Look-ups in named tables: a row name and a column name give one cell, copied from the table.

Table vev
	sut	tege	luk	gapobo	tor
ginibu	-4.03	8.79	-5.99	-6.89	2.74
mar	-3.73	9.51	-5.73	-7.09	1.70
sab	-4.65	6.64	-6.49	-6.20	4.98
zutuli	-5.06	3.99	-6.90	-5.33	6.50
vof	-4.97	4.53	-6.86	-5.55	6.23
mose	-4.74	6.13	-6.60	-6.02	5.33
mabap	-4.87	5.09	-6.73	-5.68	5.98
gopenuz	-3.91	9.17	-5.90	-6.97	2.25
zeri	-4.41	7.57	-6.30	-6.48	4.18
posa	-4.28	7.99	-6.17	-6.62	3.75
nifar	-4.17	8.42	-6.09	-6.79	3.24
dez	-4.83	5.62	-6.65	-5.90	5.67
lamere	-4.54	7.07	-6.36	-6.38	4.57

What is the tor of nifar in vev?
3.24
What is the gapobo of gopenuz in vev?
-6.97
What is the gapobo of mar in vev?
-7.09
What is the tege of zutuli in vev?
3.99
What is the luk of zeri in vev?
-6.30
What is the tege of mose in vev?
6.13
What is the tege of ginibu in vev?
8.79
What is the tege of nifar in vev?
8.42
What is the sut of gopenuz in vev?
-3.91
What is the gapobo of zutuli in vev?
-5.33
What is the sut of mabap in vev?
-4.87
What is the luk of dez in vev?
-6.65
What is the tege of mar in vev?
9.51
Which row has the largest gapobo? zutuli

sus:
	lukud	vipem	fumibo	niduzo	niduvol	vuzara	fub	kotot	putu
doz	2250	-679	3167	-3171	2848	1557	3071	-2312	-1145
tanivup	-1098	-998	-926	-683	74	-1171	-995	-1406	-1412
lupud	2889	-728	4159	-3668	-3760	1974	3877	223	-1212
fipel	1147	-824	2002	-1938	-8150	673	1612	2479	-476
dol	-2880	-1158	-3446	1663	1920	-2262	-3534	128	-682
lut	-779	-1011	23	-1357	-1832	-698	-152	-4180	-5082
lal	1083	-740	1638	-2164	5102	699	1618	-3174	-1280

What is the niduvol of lal in sus? 5102
What is the fub of lupud in sus? 3877
What is the niduvol of lut in sus? -1832
What is the niduzo of dol in sus? 1663
What is the vuzara of lupud in sus? 1974
What is the lukud of tanivup in sus? -1098
What is the vuzara of tanivup in sus? -1171
What is the niduvol of tanivup in sus? 74
What is the fub of doz in sus? 3071
What is the lukud of lut in sus? -779
What is the lukud of lal in sus? 1083

bip:
cols = vozik, nov, zakopef, zikur, zasofep, vol, notidi, sibalu
tivu: [131, 131, 137, 132, 132, 169, 134, 170]
turonod: [134, 133, 153, 132, 137, 25, 136, 165]
ror: [126, 127, 130, 128, 128, 131, 132, 54]
des: [132, 132, 129, 132, 132, 173, 133, 126]
sisiki: [134, 133, 124, 133, 134, 125, 133, 140]
rofanab: [135, 132, 13, 136, 132, 139, 128, 144]
nibuti: [135, 138, 204, 134, 133, 160, 133, 134]
pusutir: [134, 135, 142, 134, 132, 145, 131, 125]
ginuzes: [132, 133, 146, 132, 132, 216, 134, 126]
zuso: [135, 132, 19, 135, 133, 126, 130, 104]

zakopef of sisiki is 124
nov of nibuti is 138
vozik of nibuti is 135
vozik of turonod is 134
vol of sisiki is 125
vol of des is 173
vol of tivu is 169
zasofep of zuso is 133
vozik of ginuzes is 132
zakopef of ror is 130
vozik of rofanab is 135
sibalu of sisiki is 140
vozik of ror is 126
nov of rofanab is 132
zakopef of pusutir is 142
vozik of tivu is 131
sibalu of tivu is 170

kat.tsv
	boza	lipiv
durotib	3.6	1.1
lif	6.9	2.6
luza	8.0	7.1
rud	7.6	7.4
zaf	3.4	1.1
risu	8.3	4.4
mikani	5.3	3.9
kudo	7.7	3.5
fetupi	5.4	9.4
reramuz	2.5	3.2

What is the boza of zaf in kat? 3.4
What is the boza of reramuz in kat? 2.5
What is the lipiv of fetupi in kat? 9.4
What is the lipiv of zaf in kat? 1.1
What is the boza of lif in kat? 6.9
What is the lipiv of reramuz in kat? 3.2
What is the lipiv of kudo in kat? 3.5
What is the lipiv of mikani in kat? 3.9
What is the lipiv of risu in kat? 4.4

barilav.tsv
	ses	dito
ded	-0.720	-0.722
siduka	-0.488	0.223
sorotir	0.205	0.177
laf	0.889	-0.144
dobeki	-0.550	0.281
buna	0.194	0.233
piragu	0.264	-0.903
lukomeg	0.049	-0.275

What is the ses of ded in barilav? -0.720
What is the ses of sorotir in barilav? 0.205
What is the ses of buna in barilav? 0.194
What is the ses of dobeki in barilav? -0.550
What is the ses of siduka in barilav? -0.488
What is the ses of piragu in barilav? 0.264
What is the dito of piragu in barilav? -0.903
What is the dito of ded in barilav? -0.722
What is the dito of laf in barilav? -0.144
What is the dito of dobeki in barilav? 0.281
What is the dito of siduka in barilav? 0.223
What is the dito of lukomeg in barilav? -0.275
What is the dito of buna in barilav? 0.233
What is the ses of lukomeg in barilav? 0.049
What is the dito of sorotir in barilav? 0.177
What is the ses of laf in barilav? 0.889
Which row has the largest ses? laf

